Each path below is one point turned by a fixed rotation once a step. After each direction that follows a path, write how fast that rotation turns it, in degrees a step (0 if it stays still).
Each turn is a multiple of 5 degrees from 10 to 175, or 0.
Each row of a path follows its step; steps can be skipped.
Path 1:
step 3: [ -7.0 -16.8 -22.6  12.6   5.6   8.8  38.5  15.0  13.4 -16.0  28.3 -23.8
   2.6 -45.5   6.9  10.7   6.9 -15.1  -9.1  -5.4 -25.7  -1.8 -22.5   2.9
 -11.4   3.3  -1.8  12.6   3.7 -29.8  -8.9   4.1 -31.4   6.5  -7.8 -16.5
 -12.4 -15.0  22.1   6.5   4.2  17.9]
step 8: [ -7.0   7.3  42.8  23.2   1.8  11.0  23.9  -9.9  -1.3  -4.2   9.0 -22.0
 -18.8  -9.4   3.3   9.0 -14.9   4.5   7.9 -17.3  21.6  -4.2 -32.5   1.8
  -3.3  44.8 -15.4  14.0   0.4 -18.1  31.8   1.9  -7.7   3.0   5.4 -29.4
  -8.1 -11.0   3.1  -2.5  26.1  -4.7]
step 9: [ 34.7  -8.5   5.1   6.7  -3.1  -0.3 -13.9 -23.9  25.3 -30.7 -14.9  -7.2
 -12.9 -16.4  31.6  12.8  -5.0   7.5  14.9   8.0   4.4   8.1 -10.9 -19.1
  -2.6   5.5  14.6   9.4 -11.2 -10.1  24.2  -5.8 -25.9 -13.9 -16.0 -20.4
 -24.1  12.2  27.2 -19.8  -2.4  32.6]
step 15: [ 30.4 -31.4  39.5  -3.5 -13.3  -5.3  -9.1 -11.3  -0.1 -25.4  -1.9  -1.0
   3.3   1.0  -4.0   3.4   6.0  15.5 -12.7 -19.1  -6.1 -23.6 -13.1  16.0
  19.0   8.7   3.8   1.2  12.3 -42.4   5.8  32.1 -29.2  30.5 -12.8   8.2
  -2.3 -11.7 -10.4 -19.2  10.5   6.3]
step 22: [ -8.9   3.8  10.0  18.1   6.1  20.2  17.3 -39.0  29.9 -37.5  12.3 -10.5
  -6.3 -13.0  20.8  -2.3  10.0   0.1 -37.6   5.7 -19.4   9.6 -20.9  14.8
   2.1   9.9   1.4  11.9  10.7  -9.1 -27.4  21.6   5.5  12.6   1.0 -10.4
  -4.8 -33.6   1.6   2.2 -18.5   7.1]
step 23: [  5.8  29.5   3.8  -6.4  -8.3  10.4  -2.6  -8.0  -8.7 -39.1  -6.1 -11.6
 -21.0  -2.9   6.1  -1.1  16.9 -12.1   5.9 -18.8   0.9   5.5  -2.0   7.5
  -2.6  19.8  -3.2 -28.3  -0.2 -42.5  15.8  44.3 -39.9   0.9   2.8   3.4
 -13.6 -22.3 -18.1 -10.1  12.0   0.1]
step 26: [ 20.6 -13.6  20.3  30.2 -18.0 -11.1  -1.5  28.9   5.9 -21.5  -6.0  -8.7
  -4.1 -28.5 -14.9  -3.7 -16.5   4.2   1.5  12.0  -1.6 -11.4 -28.6  -2.9
  -2.2  17.0   7.5   3.6  21.2 -13.9  29.2  16.3 -34.3  19.7 -42.1  -5.5
  -1.6  -9.4   2.9 -21.0  -1.8   0.9]
step 29: [ -3.9  15.8  33.9 -23.5   9.5   8.8  -3.1   7.1  -2.0 -19.9  -8.6  -3.6
  -5.3 -26.4  -4.5  22.9 -16.2  18.0   9.4  24.3   3.3  24.9   8.0   3.9
  -3.3  13.6 -19.9  13.0  28.4  -6.5 -34.1  23.3 -25.9 -10.9 -19.6  -8.4
   6.9 -24.1   7.2  -8.6  -9.2  33.7]
Directions:
[ 3.8 -3.5 -5.8 11.9 -9.2 -0.8  0.8  4.1  3.1  1.2  1.2  1.9 -6.1 -3.6
 -5.9 -3.6 -2.5 -1.8  6.1  3.8 -6.5  5.7  1.8 -0.4  6.6 -9.0  4.6  9.3
 -1.0  0.2 13.6 -1.7 -7.9 -8.4  2.3 -8.7  7.5  5.1  4.3  3.6  6.0 -4.5]
45
[-13.9  -0.9   3.4   2.2  -1.0  -0.2   4.5  -3.3  -1.3   3.4  -7.1  11.1
   3.1   6.4  -2.4   6.8   3.3   1.4  -1.9  10.1  -2.5   1.0 -12.9   4.8
   7.1   1.7  -3.7   0.6  -6.7  -0.5   1.1 -13.0   3.8   1.5   4.8  -6.7
   0.6 -10.2  -3.2   2.8   4.6  -0.5]
130
[ -8.0  -7.7   4.8  -0.8  -6.1   0.3  -4.3   3.4   4.0  -5.6   2.1   3.8
   1.4  -5.4   0.7   9.6  -7.2  12.0  -0.6 -10.2  10.2   4.1   4.6   0.7
   3.7   7.8  -3.5  -3.4  -2.1   4.6   3.6  -8.2  -0.3   1.1  -9.9   4.0
  11.1   7.0   2.6  -0.1   2.9  -2.5]
35
[ 5.8 14.1  8.0  5.0 -8.0  7.9 -7.5 -2.5 -8.9 -2.6  4.1  1.2 -6.8  6.7
  6.8 -5.1 -1.1 -6.7 -3.9 -1.2  1.0  1.1 -6.7 -0.7  2.1  3.0  4.4 -2.3
 -3.1  5.4 11.2 -5.2 -2.7  4.0 -4.7  6.0  5.3 -2.6 -5.1 -6.2 -1.2  7.9]
100
[  2.7   7.1  -3.0  13.2   3.9  -0.8   2.5   6.1  -1.2  -3.3   0.7   0.1
  12.4  13.7  -8.6  -4.2   4.2   5.2   2.3  -3.5   6.9   0.9   3.3   2.4
 -10.4  -1.5  -5.7   4.4  -4.6   4.6  -2.6   0.1   0.6   0.3 -10.2  -7.8
  -2.1   0.3  -1.8  -6.0   8.1   0.9]
60
[ -9.5   4.4  -5.2   3.8  -7.6  -5.5  -4.3   4.6   3.7  -7.0   7.1  -4.0
  -5.4   4.3   0.9  -2.7   7.9  -5.7  -0.4   0.4   3.7   3.8  -2.8   7.0
   6.3  12.2   6.6   1.8   7.9   6.4  -6.1   3.2   4.2  -8.4  -2.7   2.6
  -8.7  -1.5  -2.1   6.4   0.1 -10.2]
70
[  2.0  -0.6   7.6  -3.6  -0.7   5.0  13.7  -3.3  -0.9  -3.7   1.4  -4.7
   5.9   1.0 -11.3  -3.7 -11.4   2.2   7.9  -2.9  -9.1  -3.1   1.2   8.0
   5.0   4.8  12.0   0.1  -8.5   3.5  -2.8  -0.5   2.3  -8.9  -3.7   5.5
  -0.3  -5.5   0.2  -3.0  -5.5  -0.8]
100
[ -0.3   6.7   4.6  -7.9   2.3   3.1  -2.1   3.0  -4.9   6.8  -3.0   6.2
   2.8   3.2  -3.7  -1.3  -1.8  -2.7   0.5 -11.4  -4.6   8.3  13.9   0.6
  10.5   9.7  -5.7   0.2   7.9  -2.4   7.1   1.7  -0.8   0.1   8.3  -6.3
  -8.1  -2.6   1.8  -5.6   7.2  -2.2]
170
Path 2:
step 7: [-15.4  -3.5  26.5 -27.1 -10.2  -4.3  34.6 -19.4 -19.3  22.2 -30.9  17.6
 -26.9 -24.2  10.3 -27.0   0.9 -10.5  13.4   8.4  32.3 -27.3  -2.7  10.8
   3.3 -11.4  -7.0 -28.9 -25.5 -33.8  17.2   1.0 -20.9 -16.8   0.1  30.7
 -17.0 -17.4   6.1  -0.2  -8.4 -20.4]
step 15: [ -1.6   9.9  31.2 -18.1  24.4  30.2   7.8  35.6  19.8 -23.6  -5.1  -9.5
 -42.7 -21.9 -10.1 -39.7   6.4  -2.9 -27.7  16.5  -6.3 -38.7  22.1  20.8
   6.1   1.1  -5.6 -11.6  -8.9  23.8   2.8  10.5  26.6 -12.8  -2.5  15.0
 -11.0  -0.2  15.9  -0.8 -21.6  16.7]
step 16: [  0.1  19.7  13.8  12.5   1.7  13.0  49.9  -7.9 -26.2   5.7  -2.4  30.4
  -3.0  -2.0 -15.3   4.2   9.8 -44.6 -12.6   5.9   6.0 -13.9  36.4 -28.2
  27.2 -13.6  -4.3   0.9   2.0 -28.5  25.6   5.5 -16.3  -7.8  -7.2  20.1
  24.7  -0.5   3.4 -20.9 -37.7 -12.8]
step 18: [ 21.9 -13.8   8.7   6.1 -19.8  17.7  -9.5  18.4 -18.2  -8.6 -13.4  28.7
 -11.8  -3.5  -5.9  -4.5   9.6 -53.4   7.1  25.7  13.7  -9.1   0.4   3.3
  -6.7  10.1 -33.3  15.9  -5.8   4.1 -28.8  -7.7   4.7  -3.8  26.0  33.9
 -14.0 -36.9 -36.2 -20.9 -11.9  19.7]
step 22: [-17.5 -13.8  21.1   7.8 -13.2  -2.1 -20.0  35.4  -0.4 -16.3 -29.1  37.2
  -6.0  -5.9   3.1   9.5  12.3 -51.4 -26.0   3.8   2.2  -9.7   6.3 -29.0
  20.7 -12.1  17.7  14.7 -11.5 -23.2  -9.4  39.5   1.7  11.6  -0.4  16.9
   0.9  31.1 -20.3  15.6 -13.6  -4.0]
step 25: [ 23.0  22.6 -10.2  24.5 -12.4  46.8  18.1   8.6  -3.8   1.1  -4.8  23.5
   4.2   0.8  26.7   5.4   6.2 -27.0   7.3  -3.0  10.7  -9.7  -2.7  17.4
  15.8  14.3   0.9  12.7  15.2 -39.4  16.0   8.2  -7.2  40.6  18.2 -27.7
   5.7  -2.6  20.3  -1.9 -41.4 -28.5]
step 26: [  1.4   4.9  23.7  17.6 -13.7  14.3  -8.7 -28.8   9.5 -31.3 -46.9  14.9
   2.7  -5.1  19.1 -24.4 -23.6 -13.8  -3.5  20.5   4.4  18.0  30.6  22.6
  -7.2  13.5  26.8  10.9 -35.8 -15.6 -15.9  18.7  28.7  13.3  -5.7   6.5
 -27.7   9.2  -6.8  19.0   3.9  19.0]
step 27: [ 41.7   7.3 -12.1  20.9  -0.4  -6.7 -24.0  17.9  10.9  -7.7 -13.6  21.6
 -18.0  13.5  -3.2  -6.0  27.1  -8.4  -7.7  24.5  15.7  12.4   4.8 -33.8
  33.4  23.5 -15.5  22.1   7.6   9.2   9.7  28.1  31.7  11.4  17.2  15.6
  -6.4   0.7   9.5 -38.0 -25.2  22.0]
Directions:
[ -3.2   4.6   1.4  -5.3  -4.2  -1.9  -0.6  -1.8  12.2  -4.9  -9.5   0.9
   4.5  -7.4   6.2   1.3  -6.1   0.9   4.6   1.8  -1.0  -5.0   3.0  -5.6
   1.3  -5.3   0.4 -11.4  -5.6  11.4  -6.0   2.9   3.9   3.4 -14.2  -5.4
   2.5   7.1  -1.4  -3.5   7.9  -3.2]
155
[  0.0  -7.8   3.4   4.2  -3.8  -5.5   0.9  -0.8  -1.2  -0.4  -7.1   8.9
   3.7  -5.8  -7.4  -4.2  -6.2   5.4  -0.4   7.8 -10.0   0.6  -1.1  11.4
  -1.8   7.5  -2.2  -8.6   6.8   0.6   3.2  -1.7  -1.0  -8.1  -6.8   7.6
  -6.2  -5.3   1.8 -11.5  -3.7   5.0]
130
[  7.0  -5.5   7.0  -3.2   1.5   0.9   1.1  -0.4   9.5  -5.6  -1.5 -12.5
   4.0  -2.4  -8.4  -4.5  -6.8   5.5   5.3  -5.0  -3.1  -9.1  -3.7  -0.8
   6.0   8.3   5.3  -0.5  -4.5   0.9   8.3   5.1  -2.9  -2.7  12.0  -7.4
  -5.3   2.2  -6.4   1.9  -5.2  -4.5]
170
[ -3.9  -0.9   5.4  -5.5  -3.7 -13.0   2.1   0.3  -3.1   2.3  -3.0 -10.5
  -4.7   0.3   1.9  -9.0   4.2   8.4   9.8   6.8   6.2   9.3  -7.3  -6.8
  -3.3   5.3   3.5   0.0   8.4  -5.9  -5.9  -5.7   4.2  -0.6  -5.9  -5.5
   2.6   0.1   2.0   2.2  -6.4  -6.3]
10
[ -8.8   8.0   5.3   5.4   4.0  -5.0   1.0  -7.6   8.3  -3.2  -6.1   3.2
  16.2   4.5  10.2  -3.4   2.6 -10.0   3.7  -3.6   2.2   0.5  -0.7   0.7
   1.6  -2.2   1.4  -2.3   9.0  -5.8   4.7  -1.4   4.2  -9.0   8.7   4.9
  -2.9  -0.3   3.4   5.0   0.0  -1.2]
80
[  1.2  -1.2   4.2   7.7   0.6   5.8  -0.2  17.6  -2.5   5.2   1.8   1.3
  -0.3  -0.4   7.3  -2.9   0.8  -3.8   9.8   0.1   3.3  -3.1  -7.2  -2.2
   2.3  -2.4   2.2  -1.8  -2.3   5.1   2.9  -0.2 -12.4  -4.8  -1.9  10.5
   1.8   9.9   5.7  -6.0  -5.2 -10.2]
120
[ -0.2  -3.8  -2.3  -3.1  -6.3  12.9   1.5   2.3   8.4 -11.6  -0.7  -4.4
  -4.7   0.1   1.1   2.6   2.7  11.5  -4.4 -11.9   4.9   6.1   0.4   1.4
   3.2   2.1   2.5  -8.0   9.8  -0.8  -1.5  -1.1   0.5   2.6  -1.3  12.1
  -1.8  -3.2  10.6   5.3   1.8  -1.1]
170
